One hidden turn or mirror swaps the rows below in pairs. Which row is each named row swapped with?
The rows were stretched afterwards, more along some directions than others.
Zovov: [-2.49 -2.63 -0.29 -0.48 -2.00  0.81  0.99 -0.21  4.91  2.82 -1.67 -0.98
  0.67  0.16 -0.37 -1.04  1.69  1.52]
zit: [-1.61 -0.61 -1.93 -2.18 -3.97  1.11  2.83  0.48  2.61  2.41  0.47 -0.28
 -2.78  2.55 -1.11 -0.14 -0.79  2.00]
gom: [-2.35 -2.79 -1.90 -2.09 -0.70 -0.86  1.45 -0.01  3.81  0.95  0.29 -0.07
  0.76  1.14  0.64  0.31  3.70  0.59]
tera: [-2.66 -1.35 -2.96 -1.15 -2.82  0.15  3.93  1.73  0.89  3.01 -2.32  3.17
  0.30  1.82 -0.64 -0.51 -0.18  3.26]
lega: [-3.19 -0.37  0.21 -0.53 -2.02 -1.27  1.49 -0.53  1.97  2.92 -2.13  4.67
  0.13 -0.60 -0.99 -1.07  0.11 -1.45]
mis: [-1.81 -1.83 -2.31  0.17 -1.17  0.62  2.77  2.00  0.08  0.58 -1.92  0.60
 -0.12  0.68 -1.34 -0.96 -1.50  2.50]
Vofin: [-1.53  0.02 -0.59 -0.97 -1.92 -1.06  1.24 -0.34  3.79  5.02 -1.15  1.97
 -1.06 -0.48 -0.07 -0.02  3.11  2.56]
sipiz: [-2.60 -2.15 -2.04 -2.12  0.36 -0.97  1.79  0.73  2.54  0.47  0.65 -1.12
  0.39  0.80  0.55  0.53  2.50  0.69]
Nekad: [-1.90 -2.03 -0.95 -2.19 -4.15 -0.13  2.18  1.72  1.46  2.38 -1.06  3.10
 -0.10  0.51 -1.42 -1.06 -0.41  0.17]
nimo: [-0.71 -1.13 -1.43  1.20 -2.25 -0.89  2.64 -0.68  0.68  1.13 -2.09  3.36
  0.39 -0.22  2.42 -0.55  3.63  1.47]
lozup: [-0.90  1.24 -1.43 -1.61 -1.35 -1.59  2.27  1.39  0.68  4.12 -0.08  1.08
 -2.71 -0.20 -0.19  1.07 -0.45  2.72]
Paz: [-0.65 -0.75 -1.40  1.25 -2.05 -1.52  2.46 -0.09  0.62  0.77 -1.61  2.97
  0.36 -0.13  2.48  0.17  3.16  1.04]
Sefim: [-1.10 -1.10 -1.57  1.05 -0.99 -1.15  2.48  0.10 -0.06  0.66 -1.79  2.99
  0.85 -0.48  2.03 -0.07  2.67  1.11]
Lur: [-1.19 -1.69  1.53  0.05 -0.98  1.61  1.34  0.48  0.41  2.93 -4.79  2.54
  0.97 -1.80  0.46  0.01 -1.95  2.38]
kesu: [-1.86 -2.01 -1.12 -0.98  0.37  0.18  1.90  1.62  1.06 -0.23 -0.09 -2.24
 -0.38  0.48 -0.31  0.23  0.15  0.76]
Kuve: [-1.94 -1.71 -1.29 -1.34 -0.16 -0.52  2.31  1.50  1.36  0.02  0.41 -1.64
 -0.07  0.93  0.40  0.47  1.65  0.27]
Zeza: [ 0.37 -0.74 -1.33 -0.37 -4.98  1.49  0.90  0.32  2.09  3.43 -2.07  2.20
 -0.41 -1.64 -0.24 -1.12 -0.44  4.61]
Gil: [-0.34 -0.73  0.05  0.82 -3.20 -1.32  1.50  2.37 -0.68  1.78 -1.61  3.29
 -0.50 -1.11  0.04 -0.69  0.52 -0.01]
kived: [-2.57 -0.54 -1.00 -3.33 -2.69 -1.76  3.59 -0.31  2.73  4.25 -0.20  2.73
 -0.83  2.34  1.64  1.59  2.07  0.23]
zege: [-0.23  1.47 -1.09 -1.41 -1.75 -2.07  2.27  1.49  0.72  3.66  0.22  1.73
 -2.45 -0.13  0.37  1.22  1.31  2.07]
vug: [-1.18  1.15 -1.52 -1.27 -1.28 -1.94  2.20  0.88  1.64  4.20 -0.03  1.79
 -1.98 -0.63  0.97  1.39  2.71  2.63]
Sas: [-2.39 -1.85 -1.70 -1.33  0.09  0.27  1.86  1.33  0.98 -0.44  0.37 -1.93
 -0.04  0.84  0.07  0.47  0.55  0.82]
lagag: [-2.61 -0.35  0.09 -1.12 -2.72 -1.13  1.01 -0.06  2.53  3.51 -1.83  4.26
 -0.01 -0.26 -0.45 -1.00 -0.67 -0.68]
Pagon: [-0.74  1.55 -1.31 -1.70 -1.98 -1.48  2.06  1.76  0.95  3.85  0.33  1.37
 -2.77 -0.29 -0.42  0.96  0.19  2.28]
dok: [-0.21 -2.33  0.11 -0.50 -2.50  1.90  2.84  0.31  0.96  2.83 -3.95  3.23
 -0.57 -1.46  1.65 -0.41  0.20  2.78]
Tolor: [-1.23 -0.27 -0.62 -0.73 -3.77  0.48  0.38 -0.07  1.80  2.49 -1.59  3.19
 -0.11 -1.20  0.04 -1.45 -2.04  1.63]
bet: [-1.22 -0.40 -0.32 -1.09 -3.57  0.55  0.55 -0.57  2.28  2.79 -1.73  2.94
 -0.02 -1.51 -0.44 -1.63 -1.64  1.32]
non: [-1.50 -1.85  1.31 -0.13 -1.37  1.61  1.94 -0.01  0.42  2.77 -4.48  1.65
  0.42 -1.08  0.46  0.23 -2.89  2.23]
buv: [-2.00 -2.89 -2.67 -1.96 -1.64  0.51  1.73  0.28  3.14  0.89 -0.89  0.92
  2.04 -0.16  0.30 -0.73  3.78  2.52]
zed: [-0.30 -1.15  1.27 -0.46 -4.02 -0.13  2.77  0.60  0.96  3.11 -1.31  0.43
 -2.54  0.32  0.22  0.31  0.03 -0.17]
Parat: [-1.40 -1.65  1.00  0.19 -1.63  1.80  2.15  0.48 -0.29  2.89 -4.68  2.66
  0.95 -1.68  0.93  0.31 -1.42  2.63]
Garom: [-1.53 -0.81 -0.39 -1.21 -3.24 -0.10  0.41 -0.65  2.26  2.78 -1.33  2.85
 -0.20 -0.74 -0.50 -1.61 -2.04  0.82]
Pobi: [-2.64 -1.06 -1.21 -3.05 -3.26 -1.62  3.84 -0.69  2.77  3.93 -0.92  3.41
 -0.13  2.39  1.85  1.06  3.05  0.40]
gomeb: [-2.71 -2.61  0.32 -0.63 -1.93  0.90  0.25  0.42  3.26  2.32 -2.23 -0.02
  1.35  0.30 -1.32 -0.84 -1.12  1.19]
fab: [-0.15 -1.88  0.48  0.37 -2.43  1.97  2.70 -0.23  0.22  2.19 -4.44  2.87
 -0.05 -1.64  1.43 -0.06 -0.22  2.53]
kelu: [-0.05 -1.31  1.23  2.14 -3.09  0.98  1.95  0.70  0.39  2.68 -2.99  1.29
 -2.13 -1.40 -0.50 -1.23 -0.39  1.30]
musu: [-2.16 -0.56 -0.90 -2.89 -3.35 -1.91  3.46 -0.19  3.23  4.00 -0.26  2.43
 -0.86  2.52  2.20  1.63  2.54  0.30]
daz: [-0.33 -0.65 -1.96 -1.35 -3.86 -0.08  0.95  0.36  2.62  3.36 -1.68  4.09
  0.55 -0.97 -0.14 -0.30  2.34  3.82]
Rak: [-1.54 -2.24 -2.56 -0.92 -3.98  1.78  2.90 -1.24  2.83  0.40 -0.08 -0.40
 -1.52  3.13 -0.58 -1.26  0.35  1.83]
veg: [-1.45  0.62 -1.64 -0.77 -2.22 -1.89  2.32  0.69  2.54  4.89 -0.81  2.83
 -1.05 -0.91  1.05  0.90  4.14  2.69]

zege swaps with Kuve
veg swaps with gom
tera swaps with Rak
Vofin swaps with buv
kesu swaps with Pagon
Zovov swaps with daz
zit swaps with mis
Garom swaps with Parat

